In the data rows, the value 128 means zero.
A hidden rule labels the rows of this table. It goes by one to three of the table's principal directions, not those with the most spread.
[146. 129. 132. 142.  95. 127.  91. 172.  65. 154.  63. 170. 127. 166. 125. 108.  78. 113. 139. 110. 136. 133. 119. 131. 137. 124.  80. 121. 161. 168. 168. 141. 143. 151. 116. 174. 178.] bd
[103. 141. 156. 181. 137. 157. 112. 169. 112. 108. 103. 139. 142.  88. 132. 114. 148.  74.  90. 179. 150. 141. 111.  82.  98. 111.  78.  95.  92.  50. 107. 103. 131. 168. 177. 144. 153.] jg
[132. 144. 146. 139. 118.  75. 118.  89. 140. 139. 137. 130. 108. 142. 108. 155. 169. 153. 136. 115.  64. 109. 135. 165. 170. 148. 221. 154. 123. 102. 111. 133. 100.  89. 124.  91. 127.] bd
[155. 140. 109.  86. 112. 175. 110. 178. 116. 149.  82. 172. 108. 249. 117. 111.  84.  69. 135. 121. 135.  86. 177. 169. 145. 135.  31.  54. 164.  95. 145.  92. 152. 147. 180. 167. 169.] jg
[123. 114. 161. 140. 142. 114.  95.  94. 162. 130. 162. 136. 121. 119.  94. 129. 164. 165.  95. 146.  76. 111. 156. 106. 122. 101. 135. 114.  94. 102. 122. 117. 132. 100. 154. 111. 121.] bd
[123. 168. 123.  86.  87. 157. 207. 150.  81. 146.  80.  87. 129.  98. 145. 168. 113. 115. 172.  72. 162. 169. 107. 140. 164. 129. 145. 132. 165. 149.  88. 112. 113. 203.  87. 180. 162.] bd
[125. 167. 159.  97. 114. 130. 151. 108. 117. 130. 117. 100. 115. 113. 101. 148. 157. 163. 128. 114. 106. 133. 144. 126. 151. 101. 126.  93. 131.  85. 102. 100. 127. 148. 128. 148. 153.] cf
[147. 127. 124. 112. 111. 164. 117. 162. 136. 153. 114. 153. 108. 193. 102. 133.  83. 117. 139. 113. 113. 103. 167. 114. 148. 102.  72.  80. 146. 142. 121. 123. 132. 126. 144. 166. 167.] cf
[114. 118. 181. 194. 104.  80.  77.  83. 121. 115. 151. 148. 112.  61.  91. 161. 130. 173. 126. 132.  86. 133. 103.  84. 135. 141. 251. 201.  64. 166.  78. 168. 115.  64. 132.  89. 111.] jg
[132. 106. 135. 110. 112. 118. 121.  94. 122. 133. 137. 104. 120. 113. 107. 118. 118. 161. 155. 121. 136. 150. 156.  99. 126. 104. 133. 148. 148. 190. 145. 148. 143. 119. 102. 115. 129.] bd
[126. 135. 144. 143. 139.  91. 121. 114.  99. 119. 126. 123. 143.  89. 144. 114. 163. 138. 110. 149. 120. 137. 105. 130. 130. 165. 151. 147. 103. 101. 140. 123. 127. 146. 128. 122. 122.] cf
[116. 105. 115. 148. 142. 138. 136. 125. 151. 123. 169. 128. 131.  79. 131. 111. 128. 123. 126. 163. 147. 115. 109.  72. 111.  97. 128. 131. 121. 155. 135. 176. 113. 120. 118. 103. 119.] cf
[134.  83. 153. 110. 100.  97.  83.  74.  99. 135. 137. 147. 110. 140.  97. 120. 127. 144. 146. 123. 124. 142. 181. 128. 120. 134. 145. 150. 136. 176. 160. 120. 155. 123. 142. 104. 119.] cf
[ 88. 163. 181. 213. 121.  95. 134. 132.  78.  95.  85.  76. 156.   6. 140. 138. 174. 122. 129. 143. 149. 212.  63. 102. 111. 147. 184. 186.  88.  89.  94. 120. 113. 164. 113. 128. 135.] jg
[125. 148. 155. 106.  80. 123. 145. 118.  65. 128.  75. 101. 108. 115. 121. 147. 120. 128. 168. 107. 155. 187. 149. 117. 129. 109. 132. 139. 165. 151. 127. 102. 143. 155. 104. 129. 166.] bd
[123. 129. 136. 135. 125. 156. 102. 153. 105. 121.  83. 157. 119. 148. 120. 130. 132. 114. 122. 132. 137. 132. 148. 159. 103. 146. 104.  94.  99. 101. 136. 102. 132. 125. 171. 143. 144.] bd
[154.  73. 134. 131. 197.  98.  42. 100. 189. 124. 201. 205. 125. 187. 124. 109. 175. 186.  29. 188.  34.  54. 186. 125.  98. 151. 110.  83.  40.  75. 167. 100. 140.  48. 193.  98.  90.] jg
[126.  94. 137. 140. 114. 115. 120.  93. 153. 153. 169. 122. 121.  85.  95. 137. 108. 192. 143. 103.  98. 127. 124.  80. 137.  86. 173. 166. 125. 228. 125. 188. 116.  90.  84. 118. 120.] bd
[124. 118. 118. 148. 138. 125. 107. 140. 138. 118. 137. 154. 132. 159. 136. 122. 128.  86. 113. 144. 134. 111. 128. 152. 121. 159. 122. 121. 121.  81. 127. 115. 122. 121. 164. 112. 109.] jg
[125.  99. 155. 147. 104. 100. 109. 115.  82. 152. 129. 148. 132.  92. 119. 113. 128. 123. 134. 128. 123. 143. 122. 104. 132. 130. 125. 147. 131. 167. 159. 133. 132. 173. 124. 141. 143.] cf
[148. 169.  96. 101. 123. 136. 161. 186.  81. 133.  54. 124. 122. 197. 173. 115. 116.  78. 152. 126. 157. 145. 129. 178. 132. 141.  62.  93. 189.  98. 177.  96. 131. 159. 106. 144. 178.] cf
[111. 103. 153. 139. 144. 114. 103.  72. 171. 100. 175.  98. 131. 101.  97. 124. 150. 156. 122. 138. 125. 147. 154. 115.  95. 110. 144. 153. 106. 129. 119. 117. 151.  93. 145.  89.  79.] cf
[155.  75.  93.  80. 159. 172.  93. 135. 175. 151. 161. 177. 125. 198. 112.  96.  97. 163. 100. 128. 111.  68. 181. 135. 105. 107.  42.  68. 118. 177. 179. 139. 153.  97. 154. 155. 114.] cf
[113. 157.  84.  98. 133. 118. 202. 101. 146. 106. 161. 100. 133. 102. 162. 155. 158.  94. 158. 113. 163. 106.  77. 199. 158. 180. 228. 163. 145.  91.  90. 148.  88. 143. 114.  88.  76.] cf
[109. 157. 143. 179. 124. 139. 170. 167. 107. 136. 112. 107. 140.  35. 146. 131. 130. 120. 130. 142. 136. 151.  57.  60. 129.  88. 127. 140. 118. 145. 112. 160. 103. 164.  88. 151. 168.] bd
[108. 131. 180. 206. 131.  75. 105. 104. 102. 114. 112.  83. 146.   0. 113. 135. 156. 243. 123. 125. 100. 204.  77.  62. 100.  84. 192. 192.  86. 198. 138. 182. 113.  86.  48. 126. 139.] cf
[118. 197. 131. 136. 172. 124. 163. 149. 126.  87.  81.  64. 162. 103. 180. 107. 179. 126.  91. 156. 149. 172.  82. 149.  93. 117.  86. 130. 132.  40. 140.  81. 156. 144. 106. 125. 128.] jg
[146.  57.  98. 115. 160. 144. 106. 115. 228. 170. 233. 173. 128. 171. 102. 130. 105. 169.  89. 120.  61.  50. 165.  91. 146.  97. 112.  97. 109. 173. 124. 164. 108.  84. 137. 137.  96.] jg
[126. 106. 112. 145. 179. 136.  84. 134. 165.  87. 139. 143. 150. 160. 153.  92. 125. 116.  81. 165. 153. 127. 129. 147.  58. 138.  74. 132. 104. 103. 163. 105. 172.  81. 161.  98.  75.] jg
[122. 125. 141. 100.  98. 137. 131. 106.  93. 134. 100. 101. 128. 111. 105. 111. 118. 135. 161. 102. 164. 161. 144. 137. 121. 111. 102. 134. 163. 166. 148. 125. 155. 163. 119. 142. 135.] bd
[142.  79. 115. 142. 116. 131. 108. 157. 118. 171. 151. 182. 124. 157. 127. 115.  86.  99. 130. 127. 111.  98. 140. 105. 147. 158.  94. 114. 124. 172. 149. 143. 110. 143. 146. 148. 141.] bd
[ 90. 144. 170. 192. 195. 138. 105. 118. 162.  46. 148.  88. 158.  37. 144.  92. 183. 122.  64. 220. 160. 165.  97.  71.  31. 107.  86. 140.  42.  53. 121.  88. 179. 107. 178.  90.  83.] jg
[119. 201. 132. 127. 126. 132. 198. 157. 111. 122.  85.  66. 135. 104. 159. 135. 154.  95. 143. 131. 143. 161.  90. 129. 146. 114. 112. 123. 161.  70. 108.  98. 121. 175.  98. 137. 165.] jg
[132. 109. 135. 136. 162. 114.  98. 114. 168. 131. 160. 142. 132. 142. 123. 124. 164. 162.  80. 150.  76. 106. 153. 123. 119. 129. 126. 109.  89.  91. 135. 113. 124.  91. 150. 112. 113.] bd
[123. 146. 136. 138. 104. 124. 166. 141. 102. 137. 109.  95. 129.  90. 132. 140. 115. 124. 165. 108. 145. 167. 103.  98. 143.  95. 133. 148. 165. 168. 124. 142. 118. 165.  76. 148. 160.] jg
[148.  92.  98. 101. 124. 139. 103. 137. 135. 151. 138. 178. 124. 191. 125. 128.  90. 134. 121. 103. 120.  93. 152. 157. 135. 144. 111. 109. 139. 160. 147. 138. 127. 112. 137. 144. 117.] bd
[126. 111.  89. 100. 118. 149. 152. 119. 152. 121. 158. 142. 115. 147. 133. 168. 106. 109. 153. 105. 152. 106. 137. 155. 145. 156. 196. 138. 131. 144.  84. 150.  98. 110. 133. 109.  94.] bd
[149. 170.  99.  36.  61. 147. 194. 139.  68. 173.  47. 118.  93. 198. 120. 171.  97. 131. 217.  25. 144. 140. 150. 236. 186. 130. 144. 106. 225. 177. 143. 118. 109. 169.  76. 173. 181.] cf
[121. 117. 139. 177. 144.  88.  81. 107. 134.  98. 130. 125. 135. 118. 139. 104. 138. 126. 112. 166. 132. 148. 115. 117.  90. 137. 154. 183. 114. 126. 149. 138. 150.  71. 130.  64.  99.] bd
[117. 111. 144. 151. 139.  99. 109.  77. 164. 104. 186. 139. 109.  94. 109. 149. 157. 151. 125. 154. 100. 105. 130. 112. 123. 135. 220. 162.  79. 131. 102. 152. 113.  69. 146.  68.  91.] jg
[141.  62. 158. 151. 131. 102.  58.  88. 180. 164. 186. 168. 123. 139.  75. 134. 121. 201.  96. 115.  43. 104. 170.  75. 133.  72. 145. 143. 102. 201. 135. 154. 138.  81. 123. 135. 121.] cf
[118. 125. 149. 160. 145. 119. 120. 119. 158. 143. 131. 100. 160.  85. 119. 111. 143. 165. 103. 112. 101. 148.  96. 108. 117.  76. 116. 162. 127. 160. 138. 138. 149. 137.  95. 151. 122.] cf
[176. 113.  83.   0.  78. 187. 140. 131. 117. 170. 107. 163.  86. 254.  95. 142.  34. 148. 184.  53. 147.  83. 206. 164. 167.  93.  73.  74. 211. 232. 147. 139. 158. 131. 110. 183. 158.] cf
[145.  99. 125. 152. 147.  97.  57. 106. 186. 140. 153. 177. 123. 191. 102. 141. 135. 173.  95. 117.  52.  79. 152. 163. 143. 142. 193. 147.  95. 131. 122. 153. 119.  38. 145. 104. 100.] jg
[118. 172. 155. 134. 132. 129. 148. 151.  57.  94.  67.  97. 144.  68. 151. 107. 155. 125. 125. 155. 176. 185.  97. 112.  92. 102.  69. 109. 134.  96. 164.  99. 154. 194. 108. 163. 167.] jg
[145. 113.  91.  93. 122. 137. 150. 151. 119. 164. 120. 133. 138. 178. 150. 110.  96. 103. 145.  95. 141. 122. 132. 165. 145. 150.  77. 121. 178. 163. 166. 121. 132. 163. 110. 155. 131.] cf
[143.  89.  79.  61. 109. 129. 176. 112. 146. 154. 178. 121. 121. 182. 145. 164.  94. 109. 165.  77. 140. 124. 171. 155. 172. 169. 156. 134. 177. 164. 106. 117. 100. 150. 107. 127.  98.] cf
[136. 125. 131. 132. 110. 117. 113. 128. 129. 142. 117. 135. 119. 161. 117. 146. 111. 135. 138. 103. 106. 131. 144. 137. 149. 134. 154. 142. 139. 143. 114. 130. 122. 107. 121. 128. 136.] cf
[144. 127. 106.  87. 127.  89. 132.  90. 125. 107. 132. 110. 127. 164. 156. 153. 126. 156. 134. 105. 133. 148. 144. 170. 135. 169. 197. 177. 150. 137. 120. 117. 137.  89.  95.  88.  88.] bd
[133. 178.  98. 110.  94. 151. 205. 195.  54. 135.  54.  96. 132. 135. 189. 119.  83.  35. 185. 117. 207. 170.  83. 135. 145. 150.  80. 138. 203. 141. 140. 114. 131. 209.  88. 154. 178.] bd
[141. 110. 127.  96. 118. 114. 100.  86. 146. 143. 118. 126. 117. 167.  94. 137. 131. 193. 144.  82.  98. 129. 168. 174. 133. 103. 162. 144. 150. 182. 150. 142. 141.  86. 103. 124. 119.] jg
[138. 127. 130.  61. 106. 146. 145. 108. 117. 133. 119. 110. 129. 161. 113. 148. 110. 141. 146.  75. 144. 148. 168. 160. 142. 120. 107. 117. 163. 146. 116.  86. 158. 174. 124. 174. 122.] jg
[132. 153. 130. 122.  89. 137. 116. 159.  72. 126.  47. 120. 129. 179. 135. 126.  83.  85. 156.  95. 172. 169. 133. 169. 132. 160.  99. 141. 171. 122. 123.  97. 155. 148. 133. 147. 148.] cf
[139.  98. 105. 120. 148. 149. 115. 147. 146. 126. 159. 167. 135. 168. 145. 106. 106.  76. 110. 154. 143.  91. 140. 126. 117. 152.  79. 109. 117. 122. 142. 114. 146. 147. 170. 137. 109.] bd
[123. 227. 132. 130.  70. 160. 178. 196.  44. 137.   0. 113. 104. 152. 138. 140. 125.  32. 194. 114. 169. 142.  97. 185. 178. 157. 134. 106. 174.  63.  98. 114. 106. 191. 140. 155. 218.] bd
[143. 144. 144. 105. 133. 130. 134. 127. 145. 140. 128. 107. 116. 157. 105. 125. 143. 157. 124. 134.  92. 126. 172.  97. 142.  65.  74.  79. 153. 108. 140. 108. 137. 134. 114. 148. 170.] bd
[152. 156.  90.  64. 151. 150. 165. 138. 170. 147. 133. 131. 119. 205. 140. 126. 138. 132. 120. 115. 101.  73. 141. 183. 151. 107.  90.  77. 164.  97. 147. 113. 130. 124. 122. 140. 137.] cf
[115. 158. 136. 148. 148. 112. 135. 106. 144.  91. 126.  92. 134.  96. 148. 116. 159. 119. 120. 163. 141. 142.  98. 125. 103. 130. 163. 174. 114. 102. 118. 126. 149.  94. 128.  71. 104.] bd
[105. 178. 143. 134. 127. 172. 172. 159. 112. 105.  99.  83. 131.  83. 131. 113. 126.  88. 141. 147. 179. 152. 100. 105. 109. 110.  62.  98. 129.  84. 109. 103. 141. 169. 146. 145. 148.] bd
[135. 140. 156. 158. 112. 106.  86. 153.  70. 133.  62. 155. 124. 141. 122. 128. 130. 145. 124. 119. 110. 154. 128. 149. 123. 142. 118. 121. 118. 122. 157. 114. 131. 127. 128. 155. 168.] bd
[138.  96. 133. 121. 107.  96. 106. 106. 118. 150. 142. 140. 117. 171. 116. 132. 116. 116. 149. 105. 108. 131. 166. 160. 150. 185. 146. 149. 135. 145. 136. 105. 127. 123. 147. 113. 112.] jg
[108. 187. 132. 143.  96. 135. 159. 165.  33.  79.  21.  99. 123. 100. 168. 150. 134.  69. 176. 129. 215. 209.  97. 173. 103. 172. 160. 150. 143.  89. 117.  99. 124. 160. 120. 119. 157.] cf
[142. 132. 149.  75.  74. 155. 123. 132.  81. 166.  89. 148.  95. 190.  85. 127. 101.  97. 163. 100. 129. 117. 193. 146. 162. 132.  67.  72. 163. 125. 132.  85. 147. 178. 172. 167. 177.] jg
[132. 143. 118. 129. 110. 108. 151. 135. 111. 140. 125. 125. 130. 150. 145. 126. 121.  65. 156. 119. 136. 120. 109. 161. 168. 179. 149. 153. 156. 109. 118. 119. 119. 166. 134. 124. 127.] jg
[139.  83. 121. 120. 133. 129. 101. 128. 139. 162. 149. 159. 141. 151. 120. 109. 109. 148. 104. 113. 106. 110. 144. 122. 126. 116.  83. 115. 135. 167. 162. 133. 138. 137. 127. 155. 122.] jg
[104. 159. 149. 171. 105. 142. 145. 155.  81. 115.  73. 101. 136.  46. 130. 125. 117. 121. 153. 129. 174. 178.  71.  91. 109.  92. 129. 152. 134. 159. 123. 159. 127. 154.  94. 145. 162.] cf
[113. 128. 157. 158. 147.  85.  81.  50. 207. 102. 169. 107. 121. 122.  84. 147. 177. 188. 105. 130.  69. 118. 139. 143. 120.  97. 232. 182. 100. 106.  91. 144. 135.  26. 133.  52.  76.] cf
[107. 158. 155. 112.  54. 127. 181. 124.  41. 129.  81.  82. 111.  71. 105. 178. 119. 118. 204.  75. 176. 199. 130. 128. 168. 142. 172. 127. 168. 129.  81. 117.  88. 203.  99. 159. 168.] bd
Which label does each new row get?
[129. 174.  99.  97. 106. 154. 178. 172.  86. 124.  82. 122. 117. 174. 164. 128. 104.  41. 159. 126. 184. 126. 114. 177. 145. 180.  92. 101. 172.  68. 119.  94. 121. 166. 149. 124. 145.] bd
[108. 185. 153. 160. 150. 108. 161. 121. 137.  95. 131.  58. 159.  52. 144. 118. 161. 136. 109. 150. 137. 158.  63.  93. 127. 107. 136. 160. 124.  73.  94. 125. 138. 147. 100. 123. 118.] cf
[113. 110. 146. 178. 159. 111.  89. 105. 183.  95. 181. 144. 131. 112. 124. 142. 153. 126.  82. 170. 100. 114. 127.  97. 104. 130. 178. 154.  68.  84.  86. 123. 128.  73. 166.  79.  84.] cf
[139. 116. 127. 120. 142. 125.  92. 113. 150. 123. 137. 151. 112. 171. 107. 120. 130. 156. 122. 132. 104. 101. 159. 156. 114. 132. 122. 111. 111. 131. 152. 128. 138.  75. 151. 111. 116.] cf
[124. 173. 134. 121.  84. 160. 170. 163.  86. 134.  66.  81. 118. 115. 123. 135.  89. 105. 176. 108. 171. 172. 120.  90. 148.  88.  97. 121. 182. 147. 102. 135. 129. 163.  91. 154. 186.] jg
[126. 104. 137. 137. 130. 146.  93. 128. 151. 117. 156. 153. 119. 148. 103. 140. 109. 129. 105. 141. 121. 112. 163.  97. 119. 128. 115. 100.  96. 104.  93. 118. 127. 100. 172. 127. 114.] jg
[127. 122. 154. 186.  97. 143. 119. 201.  63. 193.  72. 143. 150.  74. 112.  96.  82. 142. 136. 100. 118. 155.  79.  68. 142.  90.  35. 107. 141. 204. 171. 166. 113. 197.  87. 227. 209.] jg
[103. 120. 231. 255. 142.  82.   3. 125.  86.  92.  61. 137. 151.  10.  85. 117. 164. 255.  65. 158.  82. 218.  96.  43.  41.  45. 143. 171.  35. 167. 160. 155. 158.  60.  98. 147. 162.] bd
[113. 167. 130. 104.  80. 137. 168. 121.  80. 108.  77.  78. 115. 113. 125. 152. 113. 101. 191.  96. 192. 180. 125. 154. 140. 140. 164. 149. 175. 125.  93. 122. 124. 151. 110. 117. 138.] bd
[115.  97. 179. 172. 135.  63.  64.  63. 145. 108. 164. 139. 118. 107.  90. 159. 187. 183. 106. 134.  64. 145. 166. 141. 119. 160. 224. 160.  63.  93. 108. 106. 112.  70. 159.  82.  90.] jg
[141.  95. 116. 119. 142. 151.  97. 139. 145. 165. 116. 147. 141. 141. 108. 101. 108. 198. 111.  95. 102. 114. 136. 139. 112.  97.  74. 107. 123. 203. 179. 159. 140. 106. 107. 173. 134.] bd
[158.  59. 108. 133. 125. 113.  87. 150. 135. 192. 150. 184. 129. 187. 115. 115.  78. 163. 127.  89.  76. 105. 156. 130. 144. 135.  83. 116. 141. 222. 189. 153. 115. 114. 106. 169. 139.] jg
[145.  91.  92.  88. 146. 182. 140. 154. 174. 155. 186. 170. 124. 165. 122. 128.  95. 125. 104. 133. 117.  62. 158.  93. 141. 107.  65.  55. 118. 140. 121. 140. 113. 141. 151. 168. 129.] cf
[109. 143. 148. 158. 133. 104. 130. 113. 116. 107. 121. 125. 122.  88. 137. 153. 179. 129. 122. 142. 114. 145. 114. 154. 118. 171. 199. 148.  81.  80. 108. 109. 103. 109. 148.  93. 116.] cf
[157. 177. 104.   5. 106. 180. 171. 148. 101. 135.  52. 107. 108. 239. 120. 149. 114. 138. 157.  67. 154. 136. 200. 210. 148.  91.  43.  36. 213.  93. 144.  61. 157. 177. 115. 196. 176.] bd
[133. 129. 101. 106. 173.  97. 161.  90. 194. 118. 190. 103. 138. 132. 156. 139. 162. 167. 106. 125.  95. 108. 111. 157. 126. 124. 169. 155. 132. 121. 135. 127. 123.  87.  92.  87.  75.] bd
[139. 104. 125. 107. 131.  80. 103.  63. 163. 132. 161. 127. 119. 165. 119. 138. 151. 164. 126. 114.  87. 118. 161. 161. 138. 131. 200. 175. 144. 148. 138. 132. 138.  74. 113.  72.  91.] bd
[120.  56. 148. 146. 158. 153.  91.  95. 202. 146. 223. 139. 146.  66.  86. 104. 118. 189.  75. 151.  94.  99. 143.  15. 101.  54.  92. 123.  75. 197. 119. 168. 147. 111. 139. 143.  97.] jg
[125. 150.  83.  82. 126. 117. 209. 117. 118. 110. 146.  99. 130. 124. 186. 156. 136.  81. 159. 114. 174. 135.  98. 180. 148. 187. 188. 160. 163. 107. 108. 113. 106. 158. 103.  95.  92.] cf
[102. 226. 168. 124.  95. 153. 162. 154.  50.  86.  26.  69. 119. 104. 116. 126. 157.  78. 162. 138. 192. 183. 119. 159. 127. 130.  83.  78. 154.   4. 101.  71. 136. 193. 158. 148. 181.] bd
[133. 129. 115. 124. 121. 150. 172. 157. 134. 172. 147. 128. 133. 102. 123. 118. 107. 123. 146. 114. 118. 100.  97.  90. 166.  90.  91. 104. 153. 174. 136. 168. 104. 182.  95. 180. 164.] bd
[116. 186. 163. 160. 107. 123. 140. 150.  90. 113.  54.  87. 120. 100. 114. 149. 141. 146. 159. 109. 131. 186. 109. 135. 127.  95. 136. 130. 141. 113. 119. 119. 121. 132.  95. 149. 179.] jg
[120. 152. 152. 142. 111.  97. 114. 109.  76.  91.  88. 117. 114. 113. 138. 130. 155. 102. 146. 158. 155. 164. 133. 142. 114. 167. 175. 157. 119.  89. 126. 107. 137. 120. 146.  80. 132.] cf
[157.  71.  32.  33. 180. 147. 151.  98. 234. 123. 231. 161. 121. 250. 168. 144. 116. 116. 106. 122. 125.  48. 186. 199. 125. 168. 142. 108. 145. 123. 134. 114. 124.  68. 147.  75.  35.] cf
[140.  84.  77.  75. 141. 142. 141.  99. 190. 135. 206. 147. 124. 163. 131. 146. 103. 147. 117. 113. 127.  78. 152. 127. 141. 123. 157. 122. 142. 157. 107. 159. 111.  93. 120. 105.  77.] cf
[127. 138. 132. 178. 138. 116. 108. 160. 121. 133.  95. 134. 139. 120. 145. 126. 131. 141. 108. 133. 105. 141.  99. 126. 122. 145. 140. 144. 103. 121. 130. 140. 113.  97. 116. 128. 142.] jg
[114. 115. 115. 113. 135. 111. 143.  70. 184.  97. 188. 104. 110. 149. 128. 156. 166.  83. 145. 147. 133. 117. 168. 159. 137. 177. 222. 163. 117.  72.  73. 105. 114.  92. 171.  39.  65.] bd
[142.  81. 143. 112. 102. 109. 101.  95. 128. 154. 165. 154. 103. 148.  94. 152. 104. 167. 142. 102.  90. 122. 180. 106. 147. 135. 155. 134. 119. 191. 125. 131. 122. 103. 129. 126. 125.] bd
[137. 127. 108.  99. 119. 141. 185. 145. 133. 155. 158. 112. 128. 135. 148. 126. 101.  85. 149. 124. 139. 118. 123.  92. 160. 116.  87. 119. 171. 150. 124. 122. 124. 184. 107. 146. 144.] bd
[136. 221. 166.  87.  67. 133. 144. 142.  28. 124.   0.  94.  98. 169. 115. 143. 136. 117. 185.  85. 151. 187. 146. 202. 144. 115. 116. 117. 189. 101. 139.  70. 166. 167. 114. 159. 211.] bd
[119. 152.  98.  95. 128. 115. 212. 116. 131. 107. 155.  73. 134. 108. 170. 165. 147.  96. 159. 114. 164. 154. 112. 150. 154. 162. 182. 148. 161.  90.  88. 108.  95. 168.  95. 109. 102.] bd
[126. 186. 136.  81. 131. 130. 159.  98. 120.  82. 107.  96. 103. 137. 119. 151. 183. 130. 152. 140. 141. 126. 153. 179. 136. 134. 171. 101. 125.  50. 106.  96. 131. 130. 148. 109. 133.] jg
[116. 166. 152. 121. 124. 151. 146. 144. 115. 134.  76.  95. 125. 115. 105. 137. 160. 160. 129. 109. 117. 159. 141. 143. 122.  82.  85.  76. 137.  87. 131.  99. 121. 149. 120. 165. 171.] bd
[119. 120. 142. 151. 120.  99. 125. 112. 114. 127. 139. 125. 132.  94. 132. 143. 140. 133. 128. 125. 119. 144. 116. 124. 138. 166. 181. 161. 105. 125. 108. 128. 110. 127. 128. 113. 113.] jg
